In the rows, 128 means zero.
One turn moves every row onto another: examples first, then more rows asked
K863: [101 148 153 124 112 149 129 100 115 127 148 125 122 154  91 141 107 109
 126 157 155]
K331: [144 128 155  96 117 116 119 132 135 152 131 122 122 196 115 151 114 148
 120 146 137]
K611: [139 115 143  94  98 110  96 124 122 160 127 119 127 170 120 139 108 149
 124 143 139]
K796: [138 169 148 113  92 132 151 108 153 153 151 101  88 161 122 135 124 111
 121 145 147]
K67: [142 102 154 108 125 115 125 123 124 174 128 117 136 176 113 157 126 145
 133 144 113]
K170: [143 147 131 158 111 150 110 105 124 162 138 148 126 141 112 113 120  88
 135 113 127]
K644: [148 116 155 128 113 127 144  75 145 174 143 140 117 157 148 121  89  89
 142 115 147]
K441: [149 112 143 132 117 152 129  94 123 149 112  84 132 140 105 128  99  95
 113 133 149]
K206: [128 131 143 122 127 136 129 104 104 171 119 101 141 148  98 108 133  83
 142 100 153]
K606: [128 142 164 102 138 135 152  94 138 167 159 130 118 149 139 130 140 116
 165 141 117]
K130: [155 154 130 151 109 134 113  91 124 141 140 152 114 161 104 107 125  96
 143 121 145]
K680: [138 138 152  88 154 134 156 108 144 149 123 134 121 140 137 111 107 122
 150 147 158]
K326: [135 103 142  97  99 112 104 139 120 159 131 108 128 169 119 148 118 135
 123 129 132]
K372: [143 128 164 117 106 113 127 130 114 151 135 124 133 196 117 158 107 135
 122 143 121]
K587: [130 136 155 128 125 159 142  91 120 164 129 142 106 141 135 101 114 120
 171 162 129]
K285: [160 113 142 110 100 107 109 140 119 157 113 112 125 173 122 152 109 130
 133 135 137]
K280: [146 113 151 119 119 132 158  76 123 170 121  95 106 130 134 125  96 113
 113 143 136]
K639: [147 117 140 113 120 153 122 124 128 190 147  99 111 127  99 105 119 101
 124 109 138]
K709: [ 98 142 146 101  97 122 162 105 120 143 155 123 111 134 113 125 112 117
 124 142 157]
K712: [129 135 139 134  90 117 163  99 156 175 143 141 111 149 112 136 108  90
 130 121 160]
K473: [151 121 154 100 111 108 129 118 132 157 131 121 143 192 110 140 114 155
 118 147 131]
K777: [138 117 148 112 109 132 147  72 102 164 135 121 119 150 126  92 111  98
 128 101 156]
K477: [144 153 150 113 104 149 117 110 130 152 164 117  77 163  96 108 114 120
 134 152 151]
K33: [161 146 139 159 121 144 135  98 130 150 139 146 138 161 105 106 129  97
 140 117 127]
K506: [136 114 152 106 126 104 122 135 114 174 124 138 144 172 112 161 123 130
 138 130 123]
K902: [123 164 138 126 105 149 166 120 143 164 121 127 112 151  99 108 118 108
 120 135 165]
K779: [132 111 148 105 113 119 119 133 130 180 127 120 149 164 113 147 115 150
 125 142 115]
K584: [150 123 140  93 117 124 128  96 137 178 135  97 108 134 144 122 129  94
 130 102 145]
K843: [154 125 166 108 148 144 148  96 125 167 168 124 123 165  94 101 135 119
 152 132 127]
K388: [135 168 144 139 111 156 119 120 127 149 112 100 105 165 103 113 114  98
 141 147 158]
K295: [142 119 151 104 163 139 131  88 123 138 122 130 145 150 103 121 122 110
 162 142 156]
K925: [126 147 169 136 134 146 135  76  99 154 139 118 125 176 109 113 128 106
 163 147 128]
K934: [134 133 148 130 108 134 150 111 160 157 145 152 116 148 141 123 103 102
 173 145 151]

K777 turns into K902
K934 turns into K644
Now these:
K680 turns into K280
K130 turns into K33
K863 turns into K295
K206 turns into K388
K584 turns into K796
K779 turns into K611
K843 turns into K639
K506 turns into K285
K67 turns into K326

One turn moves every row onto another: examples first, then more rows asked
K566: [104 112 132 139 130 123 150 130  91 131 122 156 126 153 120 141 106 118
 153  80 118 137 107 136 130 108 142 152 114 131 126 131 114 113 101 112]
K132: [ 97 112 116 147 132 121 151 130  88 118 132 142 127 149 121 125 121 124
 155  82 105 138 107 131 130 102 125 147 122 128 124 136 114 107 117 108]
K896: [105 115 130 136 131 121 145 128  94 132 119 152 126 153 118 138 104 123
 157  81 117 139 102 134 130 108 135 146 116 127 125 131 112 112  99 113]
K851: [129 153 141 138  99 145 127 149 153 126 162 144 121 129 140 123 150 161
 118 149 111 109 125 143 112 153 152 140 141 113 124 111 152 127 136 123]
K697: [150 122 129 138 120 144 116 115 141 154 152 118 154 103 113 136 134 126
 115 124 146 123 178 136 134 141 149 113 144 133 108 134 116 153 136 100]
K820: [137 150 123 127 153 147 107 151 147 130 113 149 137 124 130 126 102 118
 100 127 109 106 141 117  93 138 143 125 129 105 145 121 126 110 126  98]
K819: [135 152 121 123 150 146 100 147 143 132 108 146 141 123 128 120 103 121
 106 131 107 109 140 116  94 136 136 120 130 105 143 120 125 108 125  99]
K832: [128 158 140 137  94 145 116 142 151 129 153 142 128 128 133 113 150 173
 129 150 106 116 120 141 113 147 145 124 145 104 121 113 147 122 134 121]
K89: [149 134 125 131 106 147 117 116 144 149 154 111 163 111 119 132 146 142
 121 132 139 124 174 130 135 137 141 110 142 129 101 130 126 147 143 105]
K841: [132 158 134 126  92 153 118 144 150 133 144 126 121 124 123 115 147 173
 124 148 110 123 110 147 114 148 138 125 142 115 119 118 142 132 133 130]
K187: [101 114 132 140 134 116 146 127  95 131 126 160 128 154 124 136 108 120
 156  80 116 134 108 133 131 107 143 151 113 125 128 128 114 110 100 111]
K941: [ 98 110 116 148 136 121 156 133  92 118 137 145 125 151 126 130 117 120
 152  81 108 136 107 130 129 102 131 152 119 132 124 136 116 109 118 106]
K297: [149 132 126 133 109 149 121 119 144 148 159 111 159 113 121 138 144 136
 116 133 139 123 176 130 136 142 144 118 138 134 100 130 127 153 145 107]
K177: [132 157 133 120  95 150 130 135 150 139 139 119 129 117 129 115 146 173
 118 148 118 133 115 148 110 155 139 123 141 114 117 115 141 130 134 130]
K248: [129 152 144 137 102 140 136 140 153 130 162 143 132 124 147 120 149 161
 114 146 118 117 131 142 109 158 157 137 140 109 121 105 149 128 141 120]
K112: [141 131 131 142 122 115 102 116 100 109 155 130 132 152  97 115 123  83
 143 117 108 121 130 135 128 114 131  96 134 142 119 135 152 113 122 137]
K544: [ 99 110 115 148 137 124 153 132  91 117 133 139 125 150 124 129 119 123
 151  80 109 138 103 132 127 103 125 151 120 131 124 137 113 111 117 110]
K887: [101 102 134 138 131 125 139 129  92 143 118 153 130 149 112 144 115 118
 160  80 113 141 106 141 124 117 127 128 122 131 121 140 119 116  98 125]
K472: [149 123 130 140 117 138 112 111 143 152 153 125 159 104 116 129 138 130
 121 125 142 120 181 130 136 139 150 107 146 127 112 132 117 147 138  95]
K845: [127 157 140 131  97 140 125 133 149 137 149 135 136 121 137 107 148 177
 127 149 110 123 127 142 111 152 146 120 143 101 120 110 144 123 136 120]
K877: [ 99  98 141 152 138 118 143 132  96 137 133 167 130 151 126 146 115 111
 155  80 114 130 118 138 123 118 140 140 122 128 127 133 127 116 101 118]
K442: [140 126 134 147 124 112 105 119 100 105 163 137 131 154 103 119 125  81
 142 119 106 117 133 133 128 116 137 101 134 141 124 130 155 114 122 132]
K257: [ 98 100 139 147 134 116 132 128  92 140 124 165 136 147 120 136 117 120
 166  82 108 134 117 139 124 116 134 126 124 121 124 137 122 110  97 119]
K505: [139 150 121 122 154 151 108 151 145 129 109 142 134 125 126 129 102 115
  96 128 112 111 137 120  93 141 138 127 127 111 144 123 123 114 123 101]
K649: [150 124 130 137 116 142 110 111 141 154 151 119 157 103 113 129 137 130
 120 124 143 123 177 133 135 139 144 108 147 131 109 135 115 149 136  99]
K967: [143 128 132 145 124 115 109 123 102 104 164 134 126 155 103 125 123  78
 136 115 111 119 131 136 127 117 139 104 131 149 122 132 155 119 122 139]
K308: [133 151 135 127 102 153 140 143 153 130 152 123 123 122 139 128 142 161
 105 145 123 126 120 147 109 162 149 139 137 124 120 113 144 139 137 129]
K908: [103 100 132 142 138 127 146 135  94 139 126 157 126 151 120 152 111 109
 150  79 114 136 112 145 123 124 134 141 120 136 123 140 121 120  99 128]
K801: [138 151 118 122 151 151 103 149 142 134 100 139 135 122 121 125  97 121
 101 127 108 112 135 118  93 138 135 120 130 109 140 124 121 112 124 104]
K111: [143 128 130 139 122 119 106 122 101 107 158 125 128 154  97 120 122  80
 136 117 109 124 127 135 126 116 132  99 131 151 118 137 152 118 123 141]
K865: [153 121 131 141 122 137 115 113 141 151 156 124 157 105 117 133 136 125
 114 123 147 118 183 133 136 142 152 115 144 131 111 134 117 149 138  97]
K157: [ 98 111 117 150 133 117 153 130  91 116 137 147 127 151 126 127 120 123
 153  83 105 133 109 133 129 102 129 149 122 127 123 133 116 107 118 106]
K336: [135 154 135 130  94 155 127 149 153 128 151 127 115 128 132 126 145 159
 111 146 116 118 112 147 113 157 145 140 139 123 120 117 147 135 136 131]
K635: [100 113 133 138 130 119 144 127  91 133 120 159 130 152 120 133 108 127
 161  82 116 135 107 134 131 107 139 144 116 122 127 132 113 110 103 110]
K209: [150 133 128 137 110 145 122 117 145 146 163 120 161 115 125 138 146 140
 116 132 138 118 178 130 137 141 150 117 140 128 102 126 130 149 147 102]
K64: [147 134 128 136 111 142 118 113 145 149 162 118 165 113 122 129 146 142
 123 134 135 119 179 128 136 137 144 112 143 125 101 127 128 148 146 101]

K89 turns into K64
K865 turns into K697
K851 turns into K336
Now these:
K908 turns into K887
K442 turns into K967
K801 turns into K819
K308 turns into K177

One turn moves every row onto another: examples first, then more rows asked
K384: [110 126 131 138  85 108 152 120 128 127 138 134]
K522: [ 99 156 122 121 134 137 125 145 116 107 121 106]
K599: [133 120 133 157 113 108 120 146 146 104 112 137]
K397: [109 154 138 133 122 132 153 124 106 104 123 126]
K93: [128 138 124 142 129 143 123 149 173 167 142 123]
K362: [100 151 143 141 123 129 128 142 116  88 129 122]
K724: [101 120 132 122  90 124 106 138 147 118 150 112]
K432: [135 108 129 121 113 139 112 127 125 164 141 138]
K276: [105 147 152 121 117 148 122 132 125  95 137 119]
K833: [131 142 121 150 130 133 144 141 160 173 133 133]
K742: [114 152 171 115 120 150 131 130 127 118 133 130]
K92: [131 111 120 123 120 137 108 134 122 168 134 131]
K169: [ 99 135  97 127 107 104 124 146 127 135 125 107]
K262: [102 154 137 141 123 126 132 146 112  92 125 124]
K222: [104 162 140 111 138 144 111 151 125 129 121 107]
K234: [105 133 100 124 125 118 130 147 140 168 130 108]
K58: [132 121 123 154 117 104 117 150 143 110 107 130]
K561: [133 136 138 139 134 143 123 164 177 147 145 125]
K350: [115 166 145 125 135 130 153 132 107 135 113 127]
K859: [129 118 129 153 114 110 108 151 148 104 112 130]
K691: [110 117 141 118 102 140 111 138 160 150 156 118]
K227: [143 137 147 148 125 135 149 149 166 148 139 145]
K277: [101 153 138 139 127 129 123 145 114  90 125 119]
K270: [135 134 139 145 119 142 135 136 170 163 149 137]
K654: [135 144 120 148 139 128 140 162 163 158 127 129]
K323: [136 114 123 127 118 131 122 128 120 170 132 142]
K582: [118 127 136 137 102 119 163 120 137 161 142 137]

K323 turns into K432
K93 turns into K833
Now these:
K724 turns into K169
K234 turns into K582
K742 turns into K222
K262 turns into K362
K654 turns into K227
K397 turns into K276
K58 turns into K599

